(in the rows, 128 means zero)
Where one turn sends some rows of the set: a few examples, then the rows asked
k_508: [127 118 118 123 121 142 146 109 136 117 123 170 113 114 108 118 134 135
 104 158 115 133 131 108 144 118 142 126 131 123 146 123 118 135 155  97
 134 168 127  99 110 104  98 118 123 127 144 146 129 138 105 111]
k_367: [139 127 124 144 139 131 151 110 116 129 100 161 110 143  94 125 158 121
 128 118 128 119  94 112 109 118 148 119 164 116 129 109 131 139 135 114
 163 182 127 138 136 102 112 140 114  97 145 122 126 124 158 133]
k_428: [133 132 126 123 146 103 139 121 114 139 118 148 108 123  88 124 140 105
 115 118 136 131 118 129 152 131 119 110 163 113 142 104 153 136  89 127
 143 113  89 115  99  93 111 115 103 107 144 117 130 133 153 114]
k_528: [135 135 131 123 120 158 124  95 136 130 142 151 101 115  93 146 132 136
 113 135 120 139 135 131 132 134 141 114 150 108 139  94 110 133 149 110
 145 167 111  98 118  98 119 107 100 117 146 133 133 140 139 116]
k_130: [143 125 117 125 155 115 141 107 127 134 134 133 117 139 104 135 136 132
 135 123 137 146 119 139 155 140 119 134 142 117 143  95 139 127  87 134
 138 125 103 118 105  97 117 143  86 122 144 151 148 128 146 112]
k_170: [141 102 128 129 116 113 135 136 125 144 148  93 138 130 127 143 134 156
 123 126 135 112 133 124 100 109 133 149 132 139 124  96 147 120 119  96
 125 131 123 140 140 131 119 132 119  93 141 130 131 151 146 131]
k_554: [133 123 130 128 135 121 138 113 134 128 128 108 110 139 139 137  89 140
 122 125 123 113 128 118 114  96 122 147 126 136 120  78 171 155 117  94
 136 120 127 130 135 116 135 133 115  95 141 130 147 141 118 125]
k_151: [129  96  97 106 105 126 162 150 141 120 121 110 115 122 143 127 121 150
  95 121 139 119 111 117 126 125 146 152 124 137 127 119 127 121 100  85
 117 138 128 127 110 126 113 123 122 110 156 120 134 142 140 146]
k_129: [140 139 131 113 129 103 131 128 118 135 113 129 119 139  81 131 123 113
 137 138 122 105 113 131 140 121 127 137 165 133 111 104 182 152 113 121
 132 109  92 137 103 114  94 129 117 105 148 132 124 139 138 109]
k_680: [136 131 121 121 136 122 137 120 135 117 118 113 108 147 103 135 117 145
 145 132 127 116 121 131 147 121 111 162 153 134 115 103 174 159 100 119
 138 133 102 133  99 111 123 155 112 121 150 132 143 134 123 120]
k_936: [146 135 126 129 123 144 159 112 122 148 108 158  97 144 107 127 135 123
 127  97 121 109  92  97 115  99 148 130 146 122 105 116 133 145 154 109
 141 152 139 120 130 113 118 119 145  79 136 126 119 141 160 122]
k_459: [143 112 115 108 144 125 175 125 131 134 128 155 103 126 128 129 113 120
 101 127 145 151  97 127 149 128 130 130 120 122 150  91 122 136 104  94
 125 121 113 113  93  96 121 125 106 121 140 143 157 115 128 117]
k_724: [116 151 107 113 129 131 169 154 114 132 116 148 117 108 127 155 122 150
 127 137 118 150 117 135 137 127 159 160 134 144 139 131 133 144 113 112
 135 167 115 106  93 147 106 114 134 116 151 117 131 117 137 146]
k_269: [111 128 122 134 136 116 150 102 121 116 121 160 124 131 130 110 147 124
 122 140  89 125 139 106 134 103 162 132 116 126 129 120 143 135 152  98
 133 140 145 111 130 115  91 116 112 115 142 144 138 171 123 121]
k_324: [130 115  96 106 126 108 148 142 130 130 115 126  84 124 141 121 108 111
  88 140 131 103 134 110 105 118 145 127 122 143 136 102 125 134 112  99
 147 122 132 133 124 105 105 113 122 101 162 128 119 143 124 121]
k_375: [125 124 127 122 133 127 152 125 112 142 107 167 102 149 104 119 145 117
 128 104 117 116  88  88 106 123 146 133 144 127 116 111 109 119 146 114
 142 149 152 121 123 102 101 118 146  85 144 124 136 149 156 125]
k_589: [112 148 119 144 148 107 139 131 108 156 138 126 133 119 140 172 132 131
 123 130 120 138 133 144 113 119 159 149 136 130 144 110 121 131 116 115
 150 157 120 101 137 144 106 107 119  99 127 139 139 143 145 137]
k_847: [147 109 136 124 109 114 141 137 124 134 131 117 131 141  96 152 138 150
 138 127 148 115 108 131 136 113 114 158 159 131 120 114 176 144 124  82
 113 137  98 122  95 131 114 134 118 110 131 130 135 130 135 123]
k_551: [112 140 139 118 129 110 156 142 118 141 125 150 104 135 130 180 119 125
 133 138 136 114 128 127 128 115 135 148 139 133 128 115 144 154 132  83
 140 176 102  81 104 153 118 123 135 112 121 124 152 125 122 127]
k_678: [142 143 111 138 121 134 156 106 123 124  93 153 105 146  93 140 142 129
 128 107 122 110  91 108 123 104 139 132 159 118 103 117 135 156 141 111
 157 168 137 135 130 111 112 123 125  99 157 122 109 134 165 127]
k_647: [145 120 104 114 136 120 158 134 133 139 117 153  76 119 120 115 122  96
  80 117 146 119 116 123 144 127 148 111 138 123 155 110 129 133  94 101
 143 127 104 112 101  93 118 110 107 103 140 117 127 130 129 125]
k_338: [119 143 110 122 141 125 156 131 106 132 128 147 125 114 110 141  89 119
 139 119 124 135 137 110 114 114 165 150 160 141 137 148 158 120 135 105
 137 149 125 122 114 131  98  99 112 123 182  97 125 138 132 126]
k_639: [135 121 126 126 134 130 150 125 121 135  95 173  96 155  94 119 145 110
 123 118 128 119  79 106 114 130 159 136 157 125 132 109 119 120 142  94
 147 173 137 131 117 104  95 131 121 101 141 131 141 131 146 131]
k_806: [108 141 114 122 136  96 155 136 124 118 117 140 122 138 120 167 122 140
 146 127 119 120 139 127 132 134 152 139 147 137 131 143 128 132 102 146
 129 164 123  82 115 144 108 131 117 110 132 135 133 154 141 142]
k_897: [112 140 144 113 130 134 152 106 114 120 127 155 102 138 121 124 144 127
 141 125  89 118 134 119 141 111 161 136 125 123 105  96 172 154 155  84
 130 139 120 118 110 121 114 113 105 115 145 112 155 159 151 134]
k_862: [117 143 126 103 123 156 137 107 126 116 131 133  97 126  95 135 143 138
 139 119 101 123 136 136 140 140 157 133 161 119 110 105 134 154 142 121
 139 152 108 115 103 102 123 107  97 119 151 111 142 164 158 139]
k_997: [122 129 109 102 159 116 151 113 113 124 133 136 130 121 117 166 116  96
 126 123 144 119 145 112 143 133 157  97 149 128 122 144 130 109 133 111
 153 161 125 100 126 125 102 132 134 124 154 122 143 148 148 109]
k_187: [134 105 111 132 120  98 146 128 122 125 118 126 139 130 109 142 155 138
 123 109 151 138 117 131 152 140 116 140 159 115 137 131 144 119  92 117
 119 124 113 104 101 110 113 125  98 114 130 132 132 145 154 130]
k_112: [123 111  96 110 143 119 165 130 134 118 118 114 113 125 148 126  95 128
  98 125 124 135 112 117 122 116 143 144 119 138 133 100 122 149 105 110
 124 111 142 125 118  96 122 114 117 104 140 143 141 152 119 131]
k_219: [143  95 126 125 114 116 162 125 131 138 127 143 114 126 139 126 135 130
  94 104 157 137 112 126 142 125 135 121 124 113 147 110 139 110 100  78
 121 134 110  99 113 122 130 126  92 102 132 120 147 121 150 138]
k_864: [141 124 124 107 149 124 170 121 106 123 136 156 128 118 106 153  86 105
 127 110 133 124 141 110 118 113 170 105 141 146 131 135 159 114 142  95
 134 160 118 100 124 135 104 117 117 119 164 109 140 133 131 120]
k_810: [110 148 127 138 145 133 136 116 107 169 141 139 121 118 130 145 112 108
 143 132 142 137 136 115 123 116 157 154 166 120 141 147 159 122 144 103
 156 147 117 126 125 130 115 110 113 110 162  97 137 139 143 111]
k_468: [139 122 129 109 123 106 140 134 121 139 126 111 105 138 120 119 115 119
 125 149 125  94 134 113  99 101 141 132 132 146 118  93 172 147 132 112
 139 115 107 142 131 118 107 136 127  89 151 130 123 141 119 114]
k_457: [114 144 117 108 144 132 141 117 118 158 131 132 106 128 125 165 121  93
 130 141 153 120 129 124 160 132 156 135 167 112 126 154 145 127 144  91
 156 164 112 115 111 134 112 128 132 124 151 113 146 138 143 103]
k_266: [135 150 144 129 126 115 160 123 114 151 135 165 113 129 126 166 109 139
 135 124 127 141 135 130 131 120 151 120 122 133 143 105 151 114 112 114
 129 160 114  84 128 159 116 122 104  98 139 123 141 112 153 132]

k_112 moves to k_130
k_897 moves to k_508
k_170 moves to k_219
Where do these go?
k_338 moves to k_997
k_129 moves to k_324
k_367 moves to k_936
k_806 moves to k_589

